(in the rows, 100 means zero)
The same turns and mirrors carry the whole set onto itself and the rows of a family onto each other. Which other rows belong to the same family as each row named below? List them in the order they appear above.
These 40 rows form 5 families of 8 rows each.
Z930: | 120 |  99 | 118 | 111 |  74 | 105 | 113 |  65 | 103 |  83 |  81 |
Z428: | 108 | 123 | 102 | 116 |  82 |  87 | 115 |  87 | 126 | 100 |  79 |
Z97: | 104 | 123 | 108 | 108 |  71 |  85 | 102 |  84 | 124 |  82 |  73 |
Z140: | 115 | 103 | 107 | 114 |  64 | 104 | 120 |  73 | 113 | 108 |  90 |
Z5: |  90 |  91 | 112 | 109 |  97 |  90 |  88 | 108 |  93 | 115 | 106 |
Z280: | 104 | 117 | 103 | 111 |  79 | 103 | 106 |  77 | 121 |  78 |  69 |
Z214: | 108 | 120 | 109 | 112 |  73 |  90 | 100 |  79 | 126 |  81 |  72 |
Z227: | 110 | 121 | 112 | 111 |  90 |  85 | 110 |  83 | 115 |  79 |  71 |
Z773: | 109 | 111 | 114 | 122 |  71 |  90 | 115 |  85 | 131 |  94 |  73 |
Z177: |  91 |  88 | 119 | 106 | 102 |  89 |  85 | 104 |  85 |  99 | 101 |
Z146: | 104 | 115 | 119 | 110 |  73 |  82 | 114 |  91 | 119 |  80 |  68 |
Z784: |  95 |  76 | 107 | 110 |  88 | 100 |  94 | 102 |  93 | 108 | 113 |
Z188: | 110 | 110 | 119 | 119 |  76 |  90 | 111 |  82 | 125 |  81 |  68 |
Z108: |  92 |  91 | 125 | 101 |  85 | 111 |  82 |  80 |  80 |  90 |  85 |
Z218: |  99 |  71 | 112 | 114 |  93 | 104 |  91 |  94 |  92 | 101 | 109 |
Z302: |  97 | 123 |  97 | 107 |  72 |  97 | 111 |  88 | 122 |  90 |  73 |
Z942: |  99 | 122 | 102 | 104 |  76 |  96 | 109 |  85 | 116 |  78 |  69 |
Z758: | 102 | 116 | 113 | 113 |  67 |  83 | 117 |  93 | 125 |  93 |  72 |
Z210: | 115 | 118 | 108 | 120 |  90 |  93 | 111 |  78 | 126 |  89 |  75 |
Z966: |  88 |  79 | 121 | 116 |  86 |  97 |  85 | 105 | 100 | 115 | 100 |
Z314: |  94 |  79 | 118 | 107 |  86 |  88 |  82 | 102 |  93 | 103 | 111 |
Z473: |  81 | 101 | 116 |  91 |  74 | 101 |  89 |  96 |  80 | 104 |  91 |
Z4: | 103 | 119 |  97 | 114 |  75 | 104 | 110 |  80 | 127 |  90 |  73 |
Z409: |  86 |  97 | 108 | 105 |  71 | 111 |  90 |  91 |  95 | 124 |  98 |
Z994: |  97 |  76 | 120 | 108 |  89 |  89 |  80 |  99 |  92 |  97 | 108 |
Z429: |  96 |  77 | 115 | 112 |  86 |  91 |  82 |  99 |  97 | 108 | 112 |
Z890: | 103 | 113 | 107 |  98 |  57 |  90 | 123 |  87 | 102 | 103 |  89 |
Z78: |  89 |  77 | 129 | 113 |  92 |  96 |  80 | 102 |  91 |  97 |  94 |
Z306: |  97 |  84 | 113 | 118 | 102 | 100 |  85 |  98 |  99 | 115 | 107 |
Z601: |  99 |  74 | 119 | 113 |  89 |  94 |  80 |  96 |  96 | 102 | 110 |
Z891: |  91 |  78 | 110 | 103 |  87 |  95 |  95 | 105 |  86 | 100 | 109 |
Z413: | 104 | 123 | 105 | 110 |  69 |  87 | 104 |  84 | 128 |  89 |  75 |
Z640: | 107 | 120 | 106 | 114 |  71 |  90 | 101 |  79 | 131 |  88 |  74 |
Z782: |  99 |  83 | 120 | 116 | 107 |  98 |  82 |  95 |  92 | 100 | 101 |
Z498: |  84 |  82 | 124 | 109 |  86 |  91 |  85 | 110 |  93 | 106 |  97 |
Z968: | 108 | 108 | 118 |  95 |  68 |  90 | 117 |  80 |  92 |  79 |  80 |
Z147: |  96 |  75 | 114 | 106 |  93 |  99 |  90 |  98 |  85 |  92 | 106 |
Z394: |  98 |  87 | 117 | 114 |  83 | 122 |  83 |  75 |  97 | 110 |  93 |
Z13: | 104 | 127 | 107 | 106 |  83 |  80 | 114 |  92 | 117 |  88 |  75 |
Z239: |  93 |  74 | 125 | 120 |  92 | 101 |  81 |  98 | 100 | 106 |  97 |

Which other rows belong to the same family as Z177? Z428, Z5, Z227, Z210, Z306, Z782, Z13
Which other rows belong to the same family as Z302? Z280, Z784, Z218, Z942, Z4, Z891, Z147
Which other rows belong to the same family as Z78? Z773, Z146, Z188, Z758, Z966, Z498, Z239
Which other rows belong to the same family as Z968? Z930, Z140, Z108, Z473, Z409, Z890, Z394

